Each named move below is a turn or a mirror, shown by a few rows before and after it. Which moves, in which order, take the first row of each later pair to the second? The first pair is answered.
zut:
[  1   7 -12  -6   6 -11 -10  10  11 -24  -2   6  17  -5  21] => [  6   8  -6   3  18  -6  -2  14   9 -19   6  19  10  -4  23]
[-13   7 -11  -1  43  17 -27 -51   4 -19 -11 -18  15  25 -13] => [ -9   8  -6   7  59  22 -16 -47   1 -15  -2  -3   5  26 -12]
[ 46 -17  21  20  14  -6  10  44 -30  35  54  39 -14  21 -15] => [ 19 -17 -15 -27 -61 -35 -43  23 -15   2   9 -41  36   8 -21]
[ 18  -8   3 -19 -14  -6 -28   0  13  29  22 -20   2 -21  -2] => [ 25  -8  11  -7   5   1 -15   7  11  38  33  -2 -10 -17  -1]
misup:
[ -4  23 -12 -27   0  12  24   4  28 -26  -8   0  36 -17  18] => [ -2  -3 -10 -21 -13   5  50  14   8 -16  10  13   6 -34  14]
[  6  25   0   7  12  -2 -20 -11  16 -17 -24  -2  26  29  13] => [  5  20   1  19  23   2  19   8  20 -24  -5  29  12   0  22]
[ 41  27 -19  -4  25   2  -9  -1  27 -34  -3   9  65   7   8] => [ 42   6 -20   8  22   2  40  21  13 -32  26  41  28 -28  11]
lapo:
[14 17 -2 28  3 -4 11 -4 10 -8 -7  5  4  5 14] => [  4   4  -8  34  -3  -7   6  -8  -1 -12  -4   5 -14   3  12]
[ 29  -3  19  -4  -4 -31 -30  34 -19  35 -15 -34  28  29 -41] => [ 28 -13  23  15  16 -26 -28  32 -33  43  -4 -17  -3  37 -41]
[  3  -1  14   4  -5  -4  10  -3  -3  35  15   9 -26  12   2] => [-12 -10  -1  -9 -33 -14  -1  -7   0  19   6 -13 -20  -4   0]
Kap:
[  4  13  -4 -21 -23  -3  -8 -10 -14  19  -5 -13  16  27  -2] => [  0  25  -5  -3   3   5 -17 -18 -10  14  -5   0  10  38   2]
[-21 -10 -21  24  -3   6 -25   9  22   6 -17  26 -10 -14  -5] => [-17 -17 -21   8 -26  -2 -17  19  22   9 -16  16  -4 -25  -8]
[-14  -3 -14   0 -10  -4 -23 -15   0  -5 -16 -22   1  10  -3] => [-12  -2 -15   2  -8  -2 -23 -16   0  -3 -14 -23   0  10  -3]
zovi:
[ 25  -2  14  12  21  -3  33  31 -10  42  30  32  -3  -6   6] => [26 13 15 16 32 -1 25 29 -1 39 26 34  8  2  9]
[-16 -23  -8  28  -1  29  -7   0 -14 -15   9  -9 -34  -3   8] => [-12 -18  -5  31   9  34 -14  -3 -13  -8   8  -7 -33   8   8]
[ 10  42   5  16  40  22 -15  -5  40  28   5  -4  22  13  21] => [ -9  38 -14   7  15  12   5   6  54  -2   6  -6  32 -31  27]
Pairs:
Between the rows of a pair lie two moves.
[ 10 -13 -11  -5   4 -17  -6   9  -1  14  17   9  -1 -19  -7] => [ -1 -13 -16  -6  -1 -21 -16   1   0   5  10  -1   1 -20  -6]
Kap, lapo
[-12  -1 -19  -3 -10   1 -41 -14  28 -13   7 -42  20  -2  12] => [ -6 -11  -4  31  30  16 -32 -17   4   6  30  -4 -27  17  13]
lapo, lapo
[-20 -14 -12  12   6   8  29  -4 -11 -19  27  32 -46 -29   8] => [  3   2  -8 -46 -42  -8  -7  -9   5  -6 -13 -34  31 -13  -3]
misup, lapo
[  3 -59  -8   2 -27 -12  40  26 -29  22  24  25 -39 -37  -1] => [-32 -43 -43 -14 -55 -25  -5   3  -2 -25 -13 -20  -5 -48   5]
Kap, lapo
[-10  -1  -9  29  22   3  -4   3   5  -2  16  33 -28  -9   7] => [-14  -8 -22 -12 -35 -19 -23   2   9  -9  -8 -19   8 -19  -1]
misup, lapo
[-19  -2 -36   4 -31  -9 -11   2  38 -83 -35 -29  11 -36   3] => [ 10 -55   0  38  -4   1  27  14 -33 -15  18  21 -83 -13 -14]
zut, misup
[ 62  15  21 -51 -32  -8  -3  20  19  37 -28 -30  78  22  -9] => [ 55  29  17 -41 -19  -4  37  42  43   8 -13   1  83 -17   8]
zovi, misup
[-22 -18 -10  17   6   9  32  10 -11 -22  22  25 -36 -27  12] => [-22 -24 -16 -18 -42  -7  19  10  -5 -27   1 -15  -5 -38   3]
lapo, misup
[-7 18 14 16 38 26  6  0  1 10 10 16  0 19 -6] => [-24  27  -5   1  14  17   9   4  24 -22  -2  -1  28 -10   2]
zut, misup
[-29  30 -21 -23 -16 -13 -26  -4  22 -50 -17 -19  43 -24  21] => [ -3 -20  15  14  17   0  29  15 -40  10  40  45 -50 -15  10]
zut, misup
[ -8 -32   4 -30   5 -12  14 -24 -28  14   4   8 -39 -34  -1] => [ 28   6  28 -44  30   0  26  -6   0  29  -3  18  13 -18   4]
lapo, lapo
[ 28 -14  28   4  11   2  26  17 -21  44  25  21 -24  12 -13] => [ 32  19  25  -8  20   8 -26  -6  -1  37  -7 -10  21  48 -12]
misup, misup
[-31  10  13  16  52   5 -24 -22 -23   1  -4  -4 -24  51  12] => [-47  19  -8  -3  23  -6 -37 -25  -1 -25 -25 -33   6  32  15]
misup, zut
[-21  42  -7  36  33   5 -18   9  15 -36   6  48 -20 -30  17] => [ -6  -7 -12 -22 -62 -32   1  28 -16 -11   5  -8  -7 -58  -7]
Kap, misup
[  7   9  14  21  13   5  34   3   0  36  31  17 -10 -13  10] => [-12  20 -12  -7 -27 -11   5  -7  22   3   0 -29  33 -27  12]
zut, misup
[25 43 36 14 58 29 -5  1 35 12  6 30 30 34  2] => [-13  10  -7 -38 -43 -12 -28  -7  35 -24 -24 -48  55 -12  -8]
misup, zut
[ -2   5   3   4  18  11  29  21  11   3  26  15   0 -31  10] => [ 10 -13  16   2  15   9   3   6 -21  37  26   1 -20   5  -6]
misup, zovi
[ -7 -21   0   9   6  -8  32  31  -8  19  -4  11  28 -47  15] => [ -2 -37   3  -1 -11 -14  19  24 -28  36  -6  -4  16 -36   5]
zut, zovi
[ 14   3  18   3  -5  -5  20  44 -13  16  -7  22 -11 -21 -13] => [ 21  18  24   9  14   2   9  38  -6  21 -11  27  -6  -1 -11]
zovi, zovi
[ 59  17  27 -43 -35  -2   4  13   3  55  -8 -15  53  19 -18] => [  1 -29   2  25  -3   7 -39 -36 -48  40   7   5 -61  38 -22]
Kap, lapo
[  3  21  -8  -1 -14  15  -7   1  -1  -1   0 -10   2 -13  11] => [  1  13  -7   7  -4  17  -7  -1 -10   3   8  -2 -17  -9   9]
lapo, lapo
[-19   5 -19  10 -28   0  -9  -8  -5  -6  12  21 -29 -24  -4] => [-12   3  -9  18 -13   4 -12 -11 -13   7  18  28 -39  -7  -8]
misup, zut
[18 28 26  6 32 19 26 18 19 13 10 35 16  4  7] => [-17 -34  -2  -4 -34  -8  22   8 -23   5  16   4 -37 -28  -9]
misup, lapo
[ 24   6  18  -3   5  10  13  25 -18   7  -6  -7  13  -7 -11] => [  3 -11   1  -5 -19   1   4  17 -28  -4 -10 -20  -3 -20 -15]
lapo, lapo
[-45   2 -34  19  -5  -1 -31 -27   7 -46 -12 -13  -6  -8  11] => [-43   5 -34  12 -12  -2 -15 -16  17 -51 -12 -10   4 -25  14]
zut, lapo
[ -3  -8  -9 -19 -36  -5  -2   3   6  -3  -3 -21  15 -12  -7] => [  1  -6   3   8   6  10 -26 -15 -11  15   2  -4 -18  31 -12]
zovi, Kap
[  6 -16 -11 -42 -44 -10  -2  -5   5  -3 -26 -54  55 -18   1] => [ 29   9  20   9  43  24  60  25  16   8  14  35  28 -18  20]
misup, zut
[ 15   5  10   2  16   4  15  16   4   2   5  23  -2   8 -13] => [-11 -19 -10  -1 -15  -9  -2   3  -7 -14  -1  -3 -19  -8 -18]
lapo, zut
[ -5  14 -25  -4 -13   0  50  38  40 -66   4  23  24 -68  -4] => [-15 -11 -22  31  13   7  52  29  11 -56  26  50 -38 -59  -6]
lapo, lapo
[  8 -20   7   2   0   2  36  15 -16  18  18   9 -22  -6   0] => [16 11 15 13 35 15 17  9  3 17  9 17 -1 21  7]
zovi, zovi
[ -6  14  -9  -4 -46 -44 -35 -14   6 -27  10  -7  88 -18  25] => [ -5   4 -11  -9 -56 -51 -25  -8   1 -27  13  -8  83 -29  24]
zovi, misup
[-28  -4 -26   1 -16 -11 -38 -21  -5 -23 -10 -27 -15   5  -7] => [-14  12  -6  33  39  12 -10  -6   0 -15  11  24 -31  13   4]
zut, zovi
[ 18  21 -11  14  15   7  30  28   4  -8   0  28  13 -11  11] => [-14  -5 -38   4 -25 -10   2   8  -8 -29 -13  -7  -4 -23   5]
lapo, zut
[  1   9   2  -5  12  35 -25  -7  -5 -10  17  18   6  25   2] => [ -8   2  -6  -2   2  30   2   8  -2 -26  28  29  -2  -7   9]
zovi, misup
[ 10  11 -39  -7 -46  -1  14  26   8   1  17  -2  26 -21  11] => [ 10  -1 -33  16 -26   6  28  28  -7   8  37  25  -8 -22  13]
zut, lapo
[ 10 -30   2 -13 -42   1  34  11 -21   6  19  -4 -19 -35   0] => [ 35  -6  23  -9 -11  15  46  20 -10  25  25  16  -2 -17   4]
lapo, lapo
[  2 -34  26 -53 -44 -30   7  17 -36  12  -9 -52  25 -15 -19] => [ 22   2  48 -36  13  -8 -28  -2 -27  33 -20 -41  38  47 -18]
zovi, zovi
[-21 -25  -7  10  -1  -5 -19 -11  -3   3 -11 -10  -5   5   3] => [-19 -15  -5  12   6   0 -23 -12   4   1 -14  -7   3  10   6]
zovi, zovi
[-22   9  -3  21   2   8   4 -21  14 -10  -2 -32  34   6  15] => [-15  -3   6  37  16  13  37  -5   1   0  21   1   5  -4  16]
zovi, zut
[  3  11 -28 -39 -11 -20  25  25  11 -16  11  13  54 -21   3] => [ -6   8 -36 -44 -22 -24  -6   7   5 -19  -3 -10  54  -8  -3]
lapo, zut
[ 16 -15 -12 -19 -12 -19   4 -12  13   9 -12 -30  14 -12  -3] => [ 18 -12  -2   6  21  -5 -15 -27   1  23  -9 -16  -9  20  -4]
zovi, Kap
[ -7   0  -5 -49  -5 -45  28  39  38 -14  -8  10  44 -27  31] => [  7 -33   8 -39  -7 -43  51  48   0  19  18  27  -1 -24  20]
zovi, zut
[ -8  34   3   8  24   5 -22 -33   3  12  17  10   3  -8   1] => [-20  29 -10  -3   1  -4 -20 -31  11  -4  10  -3  12 -28   5]
zut, zovi
[  6 -23 -14 -13  -7   6  26  18 -13  20  16  14 -20   4   4] => [ 13 -13 -11 -30 -18   2  -4   7 -10  26  -4 -15   4  25  -2]
misup, lapo
[ 22   9  -2 -29 -15  -3 -16   8  21   3 -21 -28  50  -6  -1] => [ 17   6  -3 -24 -10  -2 -39  -7  10   8 -25 -36  38  14  -8]
lapo, zut
[-14  35 -14 -12  20  -9 -25  -9  46 -25 -25  -2  41   9  11] => [-25  17 -23 -10   4 -14  16  13  45 -39  -8  15  26 -34  17]
misup, zut
[-18  13 -12  -8 -18  -8  14  12  12 -14 -17   1  10 -21  13] => [-19  -7 -11 -13 -33 -13   9   8  -7  -1 -15 -10  -6 -17   4]
misup, misup
[-24  -2 -25  40  28  14  10  28   6 -26  14   5 -26 -39  17] => [ 11   5 -11  -4  -6   4  32  54  18  -5   7 -16  27 -49  11]
Kap, lapo
[  6 -22  39 -12  -8 -24   5  -2 -26  20   8  -3  -4 -20  -9] => [  5  -5  35 -21 -10 -24 -23 -14 -14  13 -12 -21  21  -6  -7]
zut, misup
[ 28  26  -5 -26   8   1  -1  40   1   3  -2   0  16  14 -16] => [ 27  24  -7 -24   8   2  11  47   5  -1   4   5  14   6 -13]
zovi, zut
[-14  -8   3   7  16  18   5 -14  25  18   3   5  -1  -4   5] => [-14  -3   4   4  15  16  -2 -18  28  18  -3  -2   6   1   6]
zut, lapo
[ 37  -3  13   9  22  28  23   3  -6   9   0  19   8 -18 -25] => [ 28 -17  -1 -15 -20  12  -5 -11 -15   7 -17 -23  19 -16 -34]
misup, zut
[ -3 -17  18 -21 -32 -34   8 -20 -52  31   8 -31   8  16   4] => [ 13  30  25 -25  -1 -21   8 -13 -12  22  -4 -20  58  26  16]
lapo, misup
[ -4  44 -19  -3  19  21   5   4  51 -12   5  22   2   4  11] => [ -2 -19 -16 -10 -25   2  15   4  -7  24  25  10 -59  -2 -13]
misup, misup
[-10 -23 -37 -22 -55 -34 -17  14   1 -15   6 -24 -12 -42   7] => [ 42   5   1 -44 -37 -23 -20  23   8  31  -4 -31  35   3  -1]
zovi, lapo
[ 19  11   5 -18   8  -3  -5  -6  10  12 -20 -17  28  12   0] => [  8  17   5   9  39   9  -1 -12  12   6 -10   9   5  13   6]
lapo, zovi
[ -9   3  14 -18   0  -6   7 -17 -17  16  10 -16   5  11  -4] => [-11  22  12 -12  16   2  17 -10   1   3   9  -3  18   3   7]
misup, misup
[ -8  17 -25   2  11 -17 -40  16  14  17  -4 -27  20   6   9] => [ 11  16  -7   9  29  -9 -27  23   6  40   8  -9  10  22   7]
Kap, lapo
[ 23  -7  33  -8  -1   0  36  27 -14  31  11  15  -1   7 -10] => [ -1 -16  12 -16 -29 -12 -21  -6 -23  21 -14 -32  -4  24 -20]
lapo, misup
[ 46 -26  15 -15 -21 -32 -12   0 -27  28  -8 -34  -1   8 -21] => [ 56   0  27   2  20 -15 -20  -4 -15  34  -8 -15   7  33 -16]
zovi, zut
[  1  -1 -12 -28 -51  -8 -24 -21  11   5 -29 -35  29   4  -2] => [-20 -41 -17   8 -40  -6   4 -18 -23   2   6   4 -46 -18  -1]
zut, lapo
[-16  11   0  -8  71  26   7 -13  35  -1 -18 -12  23  39  -4] => [-33 -22 -16  -8  37  11  66  15  29 -22   8   4  -5 -29  -1]
zovi, misup
[  6 -16   2 -15   9  31  38   9  -2  -2   2  38   3 -15   2] => [ 10 -27   2 -33 -15  24 -10 -15 -22  17 -15  -6   4  20 -14]
misup, misup
[15 37 18 15 54 26 19  0 31 10 14 31 24 18 22] => [-33 -43 -21   3 -28 -10  27  -7 -18  -9  27   1 -43 -40   6]
misup, lapo
[-24  -4 -19   3 -13 -16   7  -2  28 -12   1  -2  21 -31  -6] => [-23 -21 -18  -1 -28 -23   4  -4  10   0   5 -12   6 -27 -14]
misup, misup
[-22  10  -1  10  29   9   8   9  37 -41  -1  24  -4 -16  23] => [-19 -48   1  -5 -18  -9  -7  -3 -21  -2   4  -9 -50  -1  -4]
misup, misup
[ 12 -11  -6 -13 -59  20  31   3  -8  13   3 -19   5  -5 -20] => [ 11  25  -7 -14 -37  28  15  -2  24  -4 -14 -21  40   5  -8]
misup, misup
